(in the rows, 128 means zero)
One turn moves every row onto another: examples first, then more rows asked
Vola: [108 167 148 152 138 139 182 156 137 109 153 107 125 163 129  97 148 146
 140 140 172 122 115 156 137 106 133 119 132 130]
lurid: [109 130 116 135 115 129 154 134 120 114 118 139 127 158 117  95 133 165
 133 106 149 126 170 166 133 140  97 121  99 113]
mez: [128 147 152 117 126 106 143 153 128 113 123  90 165 140 143  97 138 131
 178 133 119 131 138 154 121 122 178 129 122 123]
gefev: [148 112  96 155 156 131 150 145 128 108 131 145 114 128 130 158 127  83
 108 161 116 173 128 101 126 127 133 124 154 121]
gizum: [144 106 118 144 155 117 146 142 175 107 126 134 101 134 120 140  78 116
 115 142  97 159 129  97 130 133 114  92 142 126]
Fulu: [149 102 115 139 172 132 126 128 136 112 158 133 107 127 166 161 121  88
 101 143 108 152 128 115 161 120 130 117 164 114]
zafo: [ 95 144 123 105 126 104 136 127 137 132 141 110 167 146 158 104 175 155
 159 135 115 109 143 159 122 128 144 132 128 111]
sazop: [130  93 134 130 135 127 143 121  98 153 122 128 127 146 100 152 136 114
 115 179 163 124 149 130 115  95 127 146 167 148]
keme: [112 139 118  70 125 105 122 157 148 114 144 133 144 126 147 111 119 142
 153 113 154 121 124 170 116 111 166 117 104 126]
Ligi: [142 157 138 137 152 137 153 159 132 100 149  97 130 152 117  86 129 163
 119 151 185 124 126 148 134 103 134 158 133 139]
gak: [107 165 143 123 151 119 170 148 145 141 125 105 155 165 124  90 153 162
 135 147 138 112 107 142 105 138 135 106 121 141]
dupet: [124 149 164  99 133 113 115 143 137 120 130 111 135 136 159 114 141 161
 173 129 128 131 127 164 134 105 180 145 119 122]
Pani: [140 145 148 129 154 121 162 171 117 163 153 115 111 133 133  79 140 154
 138 155 172 110 108 143 115 134 120 101 119 135]
kuz: [132  92 134 101 127 110 109 106 123 150 108 117 139 137 106 178 116 122
 102 155 133 113 143 126 111 132 113 140 117 144]
Bib: [122 113 134 102 119 133 133 132 101 141 129 117 152 146 147  75 128 142
 159  86 138 115 140 148 159 142 125 132 131 102]
Pepu: [131 156 143 102 139 114 108 138 153  88 157  88 156 135 141 114 130 156
 114 126 149 114 140 147 142 127 142 167 104 116]
keso: [140  97 111 125 159 129 127 130 152 132 129 145 103 132 117 180  95 126
 109 140  99 150 125  95 135 141  99 104 135 119]
Babun: [137 107 157 104 133  98 101  99 125 154 109 122 132 136 116 169 109 137
 111 164 127 109 143 124 109 137 123 137 122 144]
vum: [138 107 101 147 152 130 154 152 141 122 134 155 110 134 112 169 121 104
 128 180 112 163 134 102 124 112 133 123 166 122]
voru: [111 119 124 105 139 136 153 123 119 152 126 128 131 163 148  77 149 186
 141 119 140 104 137 158 134 138 107 111 132 127]
Sume: [131 106 171  95 148 134 120 113 128 147 147 104 133 142 137 169 128 112
  97 164 152 103 116 120 139 108 142 138 156 149]
Vep: [133  94 136 134 151 119 131 119 153 108 150 150 114 109 174 159 124 108
 130 146 122 126 126 115 178 115 119 124 167  87]
Fegi: [153  92 138 138 160 124 146 126 157 112 100 156  96 120 133 154  90 142
 114 144 124 140 123 104 141 144  96  94 127 118]
fasu: [126 116 122 107 124 108 126 143  96 160 151 137 125 117 144  84 152 155
 147 121 148 115 163 150 125 146 106 123 111  98]
Pab: [139  90 108 124 143 137 138 133 166 112 155 145  99 130 160 133  93 104
 118 135 109 141 121 104 170 126 116 112 170 107]
tuvi: [135 126 104 126 127 122 123 134 119 107 130 113 131 143 110  94 122 178
 124 117 165 126 162 156 134 126  97 165 106 118]
zunek: [129 157 155 101 137  91 126 161 137 136 158 107 149 112 155 108 156 135
 145 153 130 115 137 143 106 145 158 121  98 115]
Mugi: [136 101 130 115 167 140 128 135 150 123 164 149 111 132 153 170 116 103
 109 153 105 140 132 104 164 117 137 117 176 110]
Pozi: [118 129 137  97 124 132 122 142 112 148 109 156 142 151 122  82 122 157
 134  92 149 125 134 149 148 152 124 146 111 108]
Nad: [127 105 141 129 123 119 134 111  92 159 117 142 128 142  99 146 136 124
 124 178 161 125 146 114 109 111 126 154 166 136]
Mesi: [157  99 110 136 167 134 129 126 136 113 126 132  95 127 139 167 103 114
 100 133 105 166 125 100 132 141 111 103 130 127]
per: [135 116 168 107 144 122 119 111 125 161 146 119 128 144 141 155 123 116
 108 179 157  92 106 125 143 114 136 146 166 144]
Kug: [132 122 133 163 148 109 166 148 150  99 117 158 131 116 116 153 129  97
 129 173 129 158 130  94 125 121 136 122 157 101]
Zigi: [138 139 137 140 143 120 163 157 125 147 114  91 138 159 118  80 105 146
 159 123 147 113  94 157 133 134 119 107 116 142]
migef: [105 127 112  94 137 108 134 154 121 135 139 154 138 141 111  83 111 147
 136  91 171 125 150 167 123 113 130 104 121 119]
pura: [116  93 122 142 155 125 119 133 138 109 154 139 100 127 151 149 119 104
 121 128 113 149 152  91 182 126 127 137 159  94]
vav: [118 162 138 157 152 101 146 163 130 156 126 113 136 157 101  92 122 143
 154 133 158 119  95 169 135 106 125 131 127 131]
dun: [129 109 107 144 131 122 151 143 158  95 145 141 113 123 130 141 115  96
 138 151 104 172 139  86 130 112 139 122 170 103]
Dizil: [104 154 127 108 145 109 147 165 137 131 157 118 129 138 117 101 120 144
 153 111 182 126  96 155 116  89 144 102 126 133]
mumav: [131 116 122 157 159 114 146 164 158  94 122 137 111 132 127 152 112  96
 123 176 108 163 147  96 140 131 158 132 140 126]
zug: [139  94 111 151 162 136 142 147 153 118 122 130  74 137 132 152  89 128
 119 146 124 146 109  92 160 142 104 116 126 131]
dedol: [110 155 149 102 119 122 132 134 161  92 147 105 145 144 169 126 142 149
 137 119 129 109 136 166 145 137 145 130  91 115]

sazop -> Sume
mez -> Bib
mumav -> pura
And these:
migef -> Dizil
gak -> zafo
Vep -> Fegi
Pepu -> tuvi
dun -> Pab
Pani -> zunek
vum -> Mugi
dupet -> Pozi
Fulu -> Mesi
Nad -> per
Vola -> dedol

One turn moves every row onto another: examples first, then more rows asked
tuta: [149 167 126 117 183 130 101 125 150 123 112 157 113 142 112 140 185 156
 147 101 192 160  75 169 148 120  93 111 142 148  82 116  81]
Doto: [123 147 152 125 195 169 132 136 163 134 142 143 114 121  79  99 191 129
 139  98 170 141  83 130 138 133 145  86 158 144  86 131  94]
sudu: [123 169 140 142 172 179 106 142 167 153 109 125 137  90 107 128 204 145
 148 132 174 150 138 158 128 186 152 113 160 169 127 150  99]
Rulod: [115 151 101 137 177 158 122  85 150 110  86 118 167 120 154 109 148 120
 158 123 159  93  79 119  89 159 140 134 116 125 144  81  81]
Vidam: [161 169 110 140 181 155 166 137 136 175 133 133 156 118 142 111 154 107
 152 147 132 159  97 157 129 138 166  92 126 138 127  67  90]
Funo: [112 149 120 146 204 155 125 110 163 127 131 133 186 116 154 105 121 107
 179 157 150 159  78 135 121 139 132 112 137 132 150  67 101]
zapat: [114 175 119 131 203 156  73 106 128 131 110 134 168 151 127 185 143 143
 113 103 184 163  98 127  97 138  84  80 126 133 139 116 105]
feb: [154 164 114 103 197 170 132 134 139 159 149 122 128 134 125 121 173  87
 147 135 168 167  95 164 106 132 167 125  98 100 125  84  94]
dek: [155 189  95 111 167 133 121 122 127 129 109 140 141 142 151 151 149 124
 139 124 179 132  62 148  82 158 140 131  90 104 120  86  76]
Vada: [138 147 102 137 190 133 128  93 162 111 106 119 183 156 150 140 138 121
 152 153 190 129  71 109 126 153 130 136 133 101 126  90  60]
fadug: [150 122 107 136 184 146  98 102 166  89  91 169 117 131 131 125 164 132
 122  90 177 131  87 140 146 159  99 101 133 163 131  92 109]
Pep: [143 147 124 126 176 156  94 118 129 137 117 127 151  97 147 157 166 150
 131 115 131 102 120 117 106 140 137  84 180 191 122 103 120]
getep: [151 181  92 124 169 139 150 130 147 148 117 140 155 160 126 121 177 132
 134 146 169 150  93 146 125 190 161 108 106  94 123  99  52]
puz: [136 142 120 146 166 151 148 139 193 102 112 163 143  91  95 133 155 128
 130  92 146 127  87 121 124 126 122  97 165 170 136 121 108]
goza: [155 152 143 144 213 167 109 114 142 158  83 112 138 131  98 174 187 112
 105 112 209 173 108 135 136 142 109 119 139 128 119 137  91]
dumag: [121 165 138 155 168 168 106 152 159 155 113 122 146  94 113 151 191 134
 140 145 158 136 147 162 123 170 164 114 164 168 130 134 100]
saz: [118 145 117 140 179 160  74 119 130 134 120 131 164 113 157 155 159 142
 129 121 131 108 137 116 100 146 130  77 164 180 128  93 118]
Livu: [115 157 119 114 208 157  66 112 130 121 115 153 160 133 118 170 148 144
 114  99 162 169  90 120  97 154  86  81 137 139 145 112 117]
tekub: [137 165 147 156 209 174 110 116 136 161 100 106 139 139  94 173 184 114
 105 124 215 165 116 153 134 162 138 109 130 126 124 144  96]
ref: [115 156 112 130 184 175 148 120 172 145 120 105 166  96 126 109 162 104
 181 141 143 134 110 151 104 103 148 144 131 123 155  93  84]

sudu -> goza
Funo -> Vidam
Doto -> tuta
And these:
ref -> feb
zapat -> saz

